(in the rows, 128 means zero)
These are runs of 6 systems, one row a step. Runs of the same system follow the same rule from any start.
run 1, q_103:
[[120 143 153 128  57 138 138  85 121 108 161 167 171 126  77 134 165 125
  150  99]
 [165 129 125 119 145 126 180  87 181 141 100 124  79  98 155  77 120 127
  163 137]
 [146  96 137 125 145 134  98 186 148  68 127  86 133 131 131 124 154 156
   74  88]
 [ 94 124 138 112 136 110 138 127  62 148 142 173 151 117 119 107  98 193
  138 161]
 [143 130  70 148 180 164 134 131 148 173 134 104 104 131 147 172 127  88
  125 159]
 [124 119 146  89  55 139  98 156 114 112 133 154 154 149  95 144 165  94
  111  98]
 [135 152 161 123 143 118 178  75 123 147  76 143 101 142 123 102  94 134
  169 156]
 [155 111 124 162 167 143 113 138 168  88 157  76 116 138 125 162 172 133
  112  96]
 [116 104 130  98  78 113 123 120  83 122 137 185 155  83 113 101 133 177
  140 124]]
run 2, q_452 (9 x 20):
[[130 138  47 118 146 136 121  84 106  91  91 163 147 158  78 129  92 122
  103 149]
 [145 134 148  98 124 178 195 143 123 161 176 113 135 143 106 124 190  83
  115 123]
 [171  90 159  84 114  93  91 121 164 107  82 145  67 144 142 119 145 140
  181 120]
 [147 118 103 148 162 151 144 107 109  59  78 106 170 124  82 133 119 157
   64 114]
 [131 111 162  89 142 183 168 154 136 188 179 157 144 130 113 153 177 167
  149 148]
 [165  84  60  69 137 107  82 125 141 112  79 163  69 141 136 118 115 125
  148 147]
 [137 133 137 114 130 174 165 152  97  89  92  99 177 155  75 127 148  98
   38 110]
 [153 113 205  82 145 146 157 120 142 176 129 162  94 164 112 151 166 160
  196 152]
 [179  78  37 117 161 121  86  88 130  60  87 141  97 139  98 146 131 134
  122 125]]
run 3, q_56 (9 x 20):
[[152  92  96 134 140 121 100 115 135  82 218 126 105 140 106 144 187 144
  153  95]
 [151 106 109 128  84 150 173  94 103 126  91 149 164  34 112 105 136 136
  110 118]
 [147 128 154 110 175 170 150 174 194 173  88 108 110 137 156 139 127 142
  114 151]
 [109 112 101  79 132 115  87 159 114  89 163 171 141 180  99 108 122 178
  118 126]
 [149 118 116 133 156 132 182  76  37 135 104 124 121 121  90 132 127 104
  127 155]
 [164  92 145 111 123 160 101 166 161 160 127 118 103 129 139 188 186  95
  139 121]
 [132 129 104  97  87 141 117  98 160  90  94 195 165 135  84 118 115 169
  128 118]
 [159 135 133 136 198 163 211 103 126 127 124  85 116 148 104 112 141 126
  111 143]
 [149  66 136  69 117 128  99 181 126 132 173 145 105 120 136 126 184 155
  139 115]]
run 4, q_526:
[[123 166  98 105 117 128 160  88 197 162 127 173 110 114 148  68  93 136
  176 153]
 [159 113 117 122 151 110 133 149 149  55 112  61  95 141 140  75 139 110
   81  91]
 [ 79 128 207 126 107  95 116 163  57 127 152 137 165 131 122 123 122 175
  124 122]
 [135 114  89 173 181 134 112 108 120 182 107 122 102  87 163 185 104 133
  156 169]
 [119 151  77 132  89 166 102 153 168 109 155 120 166 143 112 147 148  72
   77  95]
 [104 172 158  97  92  97 166  95 118 149 128 164 116 152 130  57  92 112
  170 142]
 [169 101 145 166 175 100 113 122 144  83  98  61  71 126 154 136 141 123
  133 107]
 [ 83 134 155 158  88 130 101 147 104 110 159 146 205 106 108 150 136 176
   98 100]
 [122 150  93 141 157 142 167 106 140 202 116 141 114  83 167 118  86 128
  153 176]]
run 5, q_467:
[[114 136 171 173  99  84 104 103 124 176 113 126  98  84 180 151 108 111
  194 138]
 [116 157 114 191 122 125  75 133 189  76  96  85 152 130 139 158 108 104
   86  92]
 [ 69 189 159 151  99 114 161 125 144 127 179 133 175 116 141  64  94 160
  124 114]
 [118 123 122 156 159  66  96 148 132 132 135  81  63 104 208  94  91 129
  144 131]
 [ 77 135 138 157  81  96  57 179  93  84 128 106 179 125 134 140 111 118
   68  93]
 [ 59 192 163 179 120  95 132 108 106 182 128 146 152 112 159 124  58 145
  159 163]
 [106 156  90 188 148  90  56 148 178 112 160  72  95 145 185 145 105  81
  127 110]
 [ 65 181 168 160  35  82 101 135 118  92 153 128 180 113 139  82 106 108
  107  80]
 [ 94 167 186 204 158  71 130 119 133 157 102  76 101  94 203 110  62 142
  154 142]]
run 6, q_56 (9 x 20):
[[106 108 129 180  78 102  79 125  61 118 132 125 166  59 132 172 134 131
  117 103]
 [102 183 131 168 115 158 150 111 173 204 108 134 151  99 153 155  93  98
  141 155]
 [106 168  91 117 125 106  93 159 203 101 171 114 107 177 160  83 109 105
  119 109]
 [100 145 167 141  96  71 146 110  60  79 127 111 133 123 126  58 103 123
  117 106]
 [122 129 188 188 152 101 116 127 113 174 127  82  95  97 178 170 126 125
  167 137]
 [ 83 149  88 164  89 115  48 145 168 128 166 152 164 106 151 161 107 137
  129 114]
 [ 91 202 106 158 109 125 179  96 126 139 125 117 156 119 133  72  71  83
  108 137]
 [119 146 170 130 128  82 114 170 150 136 158  70  72 150 191  92 130  85
  140 114]
 [ 85 135 155 165  79  55  56 119  96  82 120 140 146 108 143 120  89 158
  142 102]]
run 7, q_960 (9 x 20):
[[ 89 157 129 107 158 112 111 164 145 183 189 144  96 183 160 124 106 132
  165 167]
 [132 115  73 132  99  73  69 109  93  70  89 130 107 125 131 111 100  91
  117 112]
 [110 163 201 190 110 140 164 120  93 151 128  84 166 112 123 162 138  86
  110 112]
 [113 152 124 137 130 117  91 115 219 162 152 164 104 132 168 135 107 158
  197 141]
 [117 137  66 152 113 109 108 117 125  45 121 113 160 108 113  83  99 130
   68  95]
 [ 87 165 197 148 122 127 181 159  85 189 177  93 146 112 158 106 130 110
  122 135]
 [119 119  97 130 143  86  50 137 171 144 103 151  81 119 187 134  80 155
  171 151]
 [ 96 155 109 177 112 121 101 119  79  64 109 102 194 133  93 144 103 108
   55  98]
 [ 85 189 173 151 118 126 166 121 130 211 193 124 122 136 159 122 120  91
  176 151]]
run 8, q_103, 9 rows:
[[160 142 167 139 162 136 133 133 209 109  83  79  88 162 145 138 139 111
  131 112]
 [119 105 144 130 110  95  99 118 100  53 157 145 154 138  92 113 142 190
  126  93]
 [129 125  98 151 166 134 184  95 100 170 134 130 120  63 148 103 103 150
  142 164]
 [136 108 105 113 123 162  88 201 179 146 145 108 130 126 151 163 162 105
   95 113]
 [102 145 136  81  90 109 119 124  88 119  93 184 147 165  97  99  93 135
  128 141]
 [143 153 138 167 195 138 179  95 130 144 129  76  98 157 128 139 124  95
  137 148]
 [135  89 146 128  83 115  72 145 128 100 171 134 130 118 124 161 182 134
  146  87]
 [132 134 115 126 113 127 160  80 116 140  58 164 139  78 125 100  79 150
  137 150]
 [132 146 133 141 176 171 152 172 192 134 160  76 136 152 137 137 150 124
   91 118]]
run 9, q_467 (9 x 20):
[[161 101 104 113 104 107  98 123 144 107  95 120  87 112 146 116 138  92
  137 112]
 [121 146 174 132 118 148 159 132 109 111  94 116 171 136  99 128 129 132
   88 113]
 [125 122 135 132 172 128 134 119 149 155 158 144 109 129 140 134 121 183
  170 153]
 [144 105  58 124 120 123  97 127 120  94 134 124 119 117 123 124 135 100
  104 112]
 [116 149 169 111  95 147 172 142 100 163 116 133 158 119 119 115 131 110
  110 132]
 [141 117 145 122 168 121 108 127 163 139 114 129  84 157 144 149 122 149
  169 147]
 [132 125  90 139 116 128 116 109 109  69 143 128 154 139  92 129 141 116
   98 101]
 [122 136 160 130 121 144 187 120 107 181 138 132 136  90 137 114 132 129
  143 143]
 [155 103 110 113 151 128  84 151 181 123 103 122  89 138 151 146 132 136
  135 130]]
run 10, q_452:
[[123 122 131 115 137 101  91 136 189 123  98 157 106 121 163 107  92 192
  163 136]
 [102 139  79 145 172 135 128 152  89  98 143 102 160 139 117 114  98 138
   65 136]
 [110 125 176 109 107 134 138 165  85 198 168 134 125 128 140 145 155 108
  153 146]
 [141 128  98 138 118  96  82  92 136 116  67 138  90 129 140 144  96  93
  155 138]
 [112 169 132 164 116 154 156 115 130  96 144 106 183 139  92 129 137 104
   82 101]
 [129 126 169 112 122 113 150 114 151 165 173 145  96 117 152 102 146 157
  196 134]
 [144 103  72 151 146  98  80 128 133  80 102 100 107 101 152 120 110 130
  100 114]
 [ 90 152 171 135 103 157 151 165 103 147 141 125 195 115 115 131 133 143
   84 121]
 [127 133 127 119 154 109 119 115 146 181 128 148  75 139 164 128 102 133
  193 169]]
run 11, q_526 (9 x 20):
[[173  85  29 118 181 132 103 103 118 118 137 126  69 149 119 162 143  96
  143 152]
 [135 125 153  95  58 155 151 131  79 109 130 143 170 144  66 134 179  75
   93  97]
 [157 121 192  98 142 127 162  88 149 178  85 167  86 133 129 134 132 160
  209 161]
 [184  74  80 128 169 156 103 123 170  54 116 113 123 129  99 156 166 167
  101 100]
 [108 127 148  78 102 163 189 141  71 154 158 176 187 117  82  93 145 169
  107 136]
 [179  80 118  78 183 137 139 144 141 185 102 133  47 127 159 137 143 128
  171 174]
 [153  88  98  88 114 150  74 154 110  58 109 144 156 176  65 168 167 127
   77 101]
 [127 138 167  94 138 156 212  82  62 184 124 181 144 147  76 127 132 148
  169 173]
 [211  57 104 102 169 154 120 126 183 131 128 114  55 124 135 170 201 122
  165 125]]
run 12, q_960:
[[122 129 195  94 115 116 160 158 143 130 142 127 119 125 148  67 139 164
  137 119]
 [140  93 109 135 178 108 119 118 102 116 103 127 107  98 142 118 105 185
  136 149]
 [114 112 112 143 136 148 102 160  83 135 155 120 165 128 109 182 151 122
   97 128]
 [121 150 114  94  95 142 132 120 135 178 120 172 126 145 125 131 118  90
  155 154]
 [159 133 116 129 142 125 127 118 163  87  85  95  99 153 130 114 127  92
  111 112]
 [120 126 201 130 115 115 141 127 111 103 147 120 141 140 108 121 156 155
  139 102]
 [143 111  97 139 150 132 141  90 134 153 132 152 113  84 138 129 122 167
  166 149]
 [133 114  90 128 127 158 108 169 145 112 133 111 153 117 125 145 145 121
   76 111]
 [109 151 160  85 108 133 157 140 106 158 123 158 140 155 117 102 117 124
  127 149]]

Which system made each of these runs?
run 13 (2 x 20):
[[161  90 107 116 142 115 127 119  88 104 136 116  93 126 119 126 155 115
  130 119]
 [131 115 170 112  96 148 133 139  97 141 101 144 156 117 105 157 150 129
  122 123]]
 : q_526
run 14, 2 rows:
[[158  90  50  65 115 132  86 148 161 124  78 173  96 118 140 114 112 124
  124 143]
 [121 147 159 115 148 157 181 151  76 113  90  99 166 171  88 117 121 109
   57 132]]
 : q_103
run 15, 2 rows:
[[101 188 183 150 123  91 165  98 121  96 124 102 129 165 124  67  95 112
  131 115]
 [119 121 151 183 152  74 111 114 130 123 174  93  91  91 178 117 123 159
  173 118]]
 : q_960
run 16, 2 rows:
[[145 118 107 180 142 156 111  96 129 148 123 123 138  98 118 207 146 116
  144 134]
 [120 152 109 106  85 162 120 133 190 130 147 161 163 141 110 132 145 114
  121 111]]
 : q_960
run 17, 2 rows:
[[107 131 137 141 123 126 103 153 160 150 154 130 137 102 161 136 123 157
  139 123]
 [102 152  92 140 127 116 122 124 122 124 126 136 143 119 138 101  84 132
  113 140]]
 : q_56
run 18 (2 x 20):
[[119  94 115 140 132 136  97 140 101 161 141 156 145  81 136 177 137 175
  141 143]
 [117 141  63 109 106 146 114 134 140 159 105 164 143 115 133 127  95 100
  111 151]]
 : q_452
run 19, 2 rows:
[[131 122  76 121 125 112 110  98 137 117  73 168 125  95 134 109  79 156
  138 146]
 [116 153 116 135 159 155 158 162 115 136 143  82 145 158 124 125 128  85
   69 137]]
 : q_467
run 20:
[[141 122 207 110  89 151 116 157 181 132  63 140 153 112 131 152 146 156
  124 109]
 [127 139  96 120 194 135 142  95 153 108 107 156 127 169 104 119  84 191
  137 159]]
 : q_452
run 21 (2 x 20):
[[135 129 112 163 114 116 125 126  98 104 102  77 128  95 142 122 122  68
   88 107]
 [ 85 157 200 145  97 112 116 158 141 155 143 129 153 119 153 129 118 149
  141 118]]
 : q_103
run 22:
[[110 169 129 152 113 105 126 106 153 111 130 117 123 136 142  95 101 109
  134 114]
 [112 141 161 159 127 106 128 145 132 113 148  84 125 118 155 105 125 128
  116 106]]
 : q_467
run 23:
[[168  85 107 148 146 136 104 127 155 145  86 120 101  71 157 169 135 140
  139 132]
 [103 147 104 115 105 154 101 152 155 109 115 161 188 145 102 132 111 148
   83 118]]
 : q_452
run 24 (2 x 20):
[[ 94 142 153 124  72  69  96 105 136 139 151 175 112 110 159  94 102 152
  198 125]
 [120 153  93 218 168 106 115  99 133  94 103  67 126 100 152 137  83 111
   99 122]]
 : q_56
run 25, 2 rows:
[[122 120 116 119 155 130 162 133  42 130  74 120 143 123 113 112  92 123
   81 158]
 [112 123 146 115 155 156 107 177 129 190 174 136 126 163 135 188 150 133
  148 152]]
 : q_467
run 26, 2 rows:
[[165 131 130 148 121 155 136 122 169  98 106  82 124 137 116 153 167  72
  102  94]
 [123 129 183  97  89 130 146 128 160 122 144 161 149 124 116  97 151 176
  150 108]]
 : q_56
run 27 (2 x 20):
[[ 91 146 208 119  80 110 116 138 107  94 114 156 185 144  98 120 121 179
  116 105]
 [138 125 114 163 207 132 162  90 127 172 121 118  99  98 153 142 100 171
  164 174]]
 : q_526
run 28:
[[133 121 175  90 120 149 165 149 101 158 127 133 136 139 110 128 154 126
  123 136]
 [153  96 119 101 152 128 102 124 141 137 114 156  93 147 126 156 139 152
  162 146]]
 : q_526
run 29, 2 rows:
[[134 111 147  85  89 117 145 132 101 112 100 152 135 104 120  78 130 142
  121 117]
 [143 111 147 134 189 139 142 136 103 142  89 106 112 140 127 154 118 146
  119 157]]
 : q_467
run 30:
[[120 111 139 154 145 126 158  92  85  67 189 135 173 118  74 115 155 209
  122 102]
 [159  93 103 131 156 161 182 120 106 204 143 122 105  43 160 133 148 134
  147 162]]
 : q_56
run 31:
[[115 131  90 107 117 140 139 124 141 138 161 165 147 109 121 100 124 157
  130 135]
 [145 117 118 101 138 129 150 146 117 136 106 110  99 123 145  95 125 103
  111 139]]
 : q_526
run 32, 2 rows:
[[124 115 135 116 148 106 123 105  85 122  93 161 124 138 110 127  96 175
  146 153]
 [140 118  91 162 162 146 127 121 102 131 155  99 126 130 116 176 148 100
  116 132]]
 : q_960
run 33 (2 x 20):
[[126 114 132 159 151  76 107  91  91  53 110 119 125 125 113 107 101 179
  127 114]
 [115 131 157 179 149 155 164 146  93 164 156  87 162  75 139 158 147 143
  102 128]]
 : q_526
run 34, 2 rows:
[[183  63 125 111 188 121 127 141  83  88  93  85  79 144 117 137 160 134
  107 126]
 [142  88 178 104 115 154 126 127  70 149 135 162 152 133  77 196 185 147
  149 133]]
 : q_960
